Each named turn below is shown by a few rows before and after it. Which turns, in which order, take the first row of each later pair to the second? The first pair is answered.
Q971 (before => after):
[ 11  -7 -16   6   7  -3   6 -16] => [  7  -8 -13   6  10  -1   8 -18]
[-2 10 -4 -7  7  9 -2 -3] => [  5  -4   6   1   2  11 -10  -3]
[ -1 -13  -6   7 -14 -15   2  14] => [-20  -2  -9  -2   0 -12  13   7]
[-12   8 -14  -6   1  13  -2  -9] => [ -1 -12   0   5  -9  14 -13  -9]
Q516 (before => after):
[  3 -15   4  11  10  10 -16  -6] => [ -1 -19   0  10   5  15  -9  -8]
[-10   2 -13  -3 -10 -18  15  10] => [ -6   7  -6   0  -4 -24   9  14]
[  9   6  -3 -18  -6  17  10  -2] => [  4   6   3 -17  -5  12  18   1]
[ 22 -12  22  -5 -13  15  14   3] => [ 22 -10  26  -3 -10  11  13   5]
Q965 (before => after):
[ 17  -1  29   5   5  20 -11  10] => [ 18  -8  24   8  -2  23 -11   7]
[ -3  10  12   3  10 -28  -1 -10] => [  0 -17  -5  12 -15 -16  -3 -19]
[ -7  -9   5  -3  -5  15  17 -10] => [ -1  16  14   3  17 -10  -3   3]
Q428 (before => after):
[-11  14   2   0  24  -4 -13  -6] => [ -5  -3  17 -13   6  17  17  -6]
[ -4  -1 -13  -2  -8   8   8  -9] => [ -2   2 -16   2 -11  -2   6  -4]
[ -2   6  -6  -9  11  11  -3 -13] => [  9  -3  -2 -11  -8   9  17  -2]
Then:
Each pair is two turns apart.
[ 24   9  -8  -1 -10  -4 -21   7] => [ 16 -12  14   6  -6   4 -25  -1] : Q971, Q971
[  6   4 -10 -10  -1   9  -8 -13] => [  2   7   2 -11  11   7  -9 -12] : Q971, Q965
[-17   9  11   1  -2   5   8 -10] => [ -4  12  15   7  -7 -10   7   3] : Q428, Q516
[ 11 -28  -6  -4 -40   8  17  -4] => [ -7   1 -10 -13 -26 -10  43   9] : Q516, Q971
[ -4  23 -22  -5  -1 -24   8  16] => [-13  15 -23 -14  -6  -8  27  10] : Q965, Q965
[ -7  -7   5  -6  18  24 -22 -23] => [ 11   7 -14 -22 -18  10  28   6] : Q428, Q971
[ 22  19   0 -12  -1  -5  -3   8] => [ 7  2 21 -8 -5 -6 20 10] : Q971, Q428
[ 5 10 12 -3 -1  0  8  7] => [  6  -2   6  -2 -12   8  12   3] : Q965, Q965
[-4  8  1 -7 -1 -1 16  6] => [-6 -9 16  6  1 -2  1  2] : Q428, Q971
[ 19   7 -21 -17 -16  22   6  -4] => [ 19  28  -6 -23   4   9   8   6] : Q965, Q428
[-6 10 -3 -3  2 -8  7  0] => [ -7   3  -6  -1   3   2  -7 -10] : Q965, Q428
[  1 -20  -2   4 -15  12   2  -1] => [ 10  -4   2  12  -2 -10 -20   9] : Q965, Q965
[-36   6  -3  17   1 -30  16   7] => [-39  11  11  12  25 -17  -1  -4] : Q428, Q516
[ -9  -2  -4  21  22 -21 -32 -11] => [ -6 -29   3  -3  -1  30   1 -27] : Q516, Q428
[  3   2  12 -10   0   2  12  11] => [  6   7   5   0   4 -14  -4  15] : Q971, Q428
[  7   2  -2  11 -10 -29   6  18] => [-13   8 -11   4  21   0 -24 -14] : Q428, Q516
[18 -9 11 -1 -6  8 -6  0] => [  7 -11   7  -7  -8  15  11  -2] : Q428, Q965
[-14  -3  27  11   9 -10  -3   3] => [-10  -5  29  11   1 -13   4   8] : Q428, Q428
[-21  -4  15  24  10 -34   0  15] => [  2   7  -4  23   6 -34 -28  15] : Q971, Q516
[  6 -11 -12   3 -11   4 -12 -12] => [-15   2 -16  -6  -2   1  11 -11] : Q971, Q516
[-22  21  -9  -1  42  -1 -25  -6] => [-34   0 -14 -14  26  28   5 -21] : Q965, Q965
[  8 -22   1   3 -14   0 -16 -12] => [  9   3  14   0  10 -17 -22  -1] : Q965, Q965
[  5  -4   0 -15 -11  11  11   8] => [-21  -5   9  -5  10   2   5   2] : Q428, Q971
[-19  -5 -28  22 -10 -17  11  -3] => [-14   3 -16  27   0 -32   2   6] : Q516, Q516
[ -5   3  -8 -26  16  38  -6 -25] => [ 40 -15  -8  -5 -26  15 -17   1] : Q971, Q428
[ -1  22  13   3  20 -13 -12   6] => [ 2 -1 32 -1 12 10 -4 -2] : Q971, Q428
[ 10  23 -22  -8   4   6 -24  -1] => [ 11   4 -27 -13 -22  18   3   0] : Q965, Q428
[  8   6  -9  14  -3  -9 -11   3] => [  3  -2 -20  11 -11   2  -2  -4] : Q516, Q516
[ 6 12 -6 -7  1  5  9  0] => [ 7  3 14  2 10  0 -6  0] : Q971, Q965
[ 11   8 -10 -15   3  10   7  -5] => [11  4 13 -6 17  2 -9 -4] : Q971, Q965
[-17   7  14   0  12  -5   0  -1] => [ -1 -15   8   0 -18   8   8  -1] : Q971, Q965
[-11   5 -26  18   2  -7 -33 -10] => [-23 -11 -24  17  -5   6 -21 -19] : Q516, Q971
[ -9  -8 -24  -1  -5 -10   4   1] => [-13   6  -9  -6  12 -17   9   6] : Q965, Q516
[-18 -19  20  -3  -3   0  29  -1] => [-14 -17   0  13 -16 -25  20  10] : Q428, Q965
[-24 -24   9  24 -13 -22  11   0] => [-28 -15  22  21  16 -11 -13 -12] : Q516, Q428
[ -4   4 -27   2  -9  17  -7   3] => [-14  20 -11  -9   9  12  11   9] : Q965, Q516
[ 32  16  13 -15  -8  -7  -4   3] => [ 22  16  17 -21   6   8 -10 -10] : Q428, Q428
[ -2   2  16   6  -8 -10   0   0] => [ -2   6  10   6  -1  -6 -14  -8] : Q428, Q516
[  6  -2  26 -13  16  21  -8 -14] => [ 32  15   1 -15   0  10 -17  -1] : Q971, Q428
[  6   3   7 -21 -23  -5  35  17] => [-22  23   1 -21  28   8 -12 -13] : Q428, Q428
[ 32  10   9 -17  -5  30  -7   9] => [ 24   1  20 -14  -1  36  -7   4] : Q971, Q971
[ 24  -2  13 -15 -13  15  -7  -3] => [-14  21   5 -20  13   5   8  -7] : Q428, Q971
[  4 -20   7  15  -9  -7  -7   0] => [ -4   5 -25   0  -7 -10   8   2] : Q971, Q965
[-12  29 -13  -1  18 -33 -37   4] => [ 39  -8   5 -14 -22  14 -36  -3] : Q428, Q971
[  0  -1  15 -27  17  26   2 -13] => [ 27  -1  14 -15 -12 -10  16  21] : Q428, Q516
[  6   5  -3   2 -11  -8  20  12] => [  3   4  10  13   4 -18   1  12] : Q971, Q965
[  2  -4 -10  -4  -9  -3  -1   1] => [-7  4 -1 -4  8 -8 -3  0] : Q971, Q965
[  3   5  -2   8   8 -10 -21   2] => [ -5  -8  10  -7   8  19  -4 -11] : Q428, Q516
[-10 -21  -1  15  -3 -16 -12  -2] => [-16 -16   2   6  -5 -18  15   4] : Q965, Q428
[ 1 -8 19 19 -1 -3 11 13] => [  5 -18  14  17 -10  11   8   5] : Q516, Q965
[ 14 -14   4 -12 -12  37   6 -14] => [ 22  34  -2 -22  10  11   2   5] : Q971, Q965
[-14   4 -28   3 -12  -1  16  -4] => [-26  12 -18   6   8  -9  10  -5] : Q516, Q428
[ -6  22  -6   1  14 -10   1   9] => [  1  -1 -25   6 -11   8  -7  -3] : Q516, Q965
[-12   5 -10   8   9  -7 -17 -11] => [ -4  13  11   0  20  -4 -12  -5] : Q428, Q965
[ -9  -6  15 -11   8  21  10 -16] => [ -7  16  -5 -20   8  15  17  -9] : Q971, Q971
[-20   9 -16 -19  10  27   4 -16] => [ 22 -21  -4  10 -26   7 -20   4] : Q971, Q428
[ -5  -8   0   7   3  14   5 -12] => [  9   3 -15   9  -2   6  -7  -7] : Q971, Q428
[ 10 -15  18  -6 -17   0   3  -1] => [ 14   1  24 -10  -2  -3  -6   2] : Q965, Q516
[  2  10  -1 -14  12  14 -17 -14] => [ 12  -2  -4 -15 -21   8  16   1] : Q516, Q428
[-15   8 -10  13   4 -18   5 -12] => [-18   6  -9  10   4 -12  12 -15] : Q965, Q965
[  7  -3   4  -3   7   4 -11  -1] => [11 -7  0 -4 -5  5 -1  2] : Q516, Q428
[  7  14 -16  -5   2 -10  -9   2] => [ -1   7 -23  -9  -6  -2   5  -3] : Q516, Q516
[ 12  19 -12 -16  -9   6  -1   2] => [ -6  -8  15 -11  -5  20   6 -11] : Q516, Q971
[ 2  2  8  5  0 -9  8 10] => [-8  5 -4  2  0 -5 14  6] : Q965, Q971
[ 18  13   5  11  19 -28 -10   8] => [ 23   2 -29   2   3   6 -19 -15] : Q516, Q516
[ -5  -2   4 -15   4  22 -16 -15] => [ -8   9  -6 -20   5  19 -11 -13] : Q971, Q971
[ 22  -8  30 -15   2  30 -14  -6] => [ -7  33   3 -27  12   3  28  10] : Q428, Q971
[-11 -10  -6  -3   4  12  -8  -9] => [ -6  -5  -7   3   7   2 -20  -5] : Q965, Q965
[-14 -13   0  18  -3 -22   7   7] => [ -3 -12  -7  13 -13 -21  11  12] : Q965, Q971
[-10  19  12  -7  30  -5  -4  -4] => [ 21   4  11  10   4 -19 -21  11] : Q428, Q965
[ -5 -13   0   7  -7   6   9   3] => [ 6 -2 10  7  1 -5  1 13] : Q965, Q971
[ -6  13  -8  -8   2   9   7 -10] => [-3 -8 10  0 -9 10 10 -8] : Q428, Q971
[ 17   3 -22 -17 -14   7 -20   0] => [ 16 -17  -3  -9 -14  13 -25  -5] : Q971, Q971
[ 30  26  12 -14  -1  18  -1   7] => [ -1  20  28 -13  20  21   8  -4] : Q428, Q971
[ -4  19  -1  -7   1 -12  26  19] => [ -6  30 -10  -3  21  -9  -5   8] : Q428, Q516
[ -1   3 -26  -4 -11   7   9  -4] => [-16 -16   7   4  -2   6  17  -6] : Q971, Q516
[-19 -22  15  19  16   0 -16 -19] => [ -7  -8 -24 -11 -16  18  27 -13] : Q971, Q965
[ 15  14  11  -6  12  -8 -12  16] => [  2   3  12 -20   6  16  16   6] : Q965, Q965
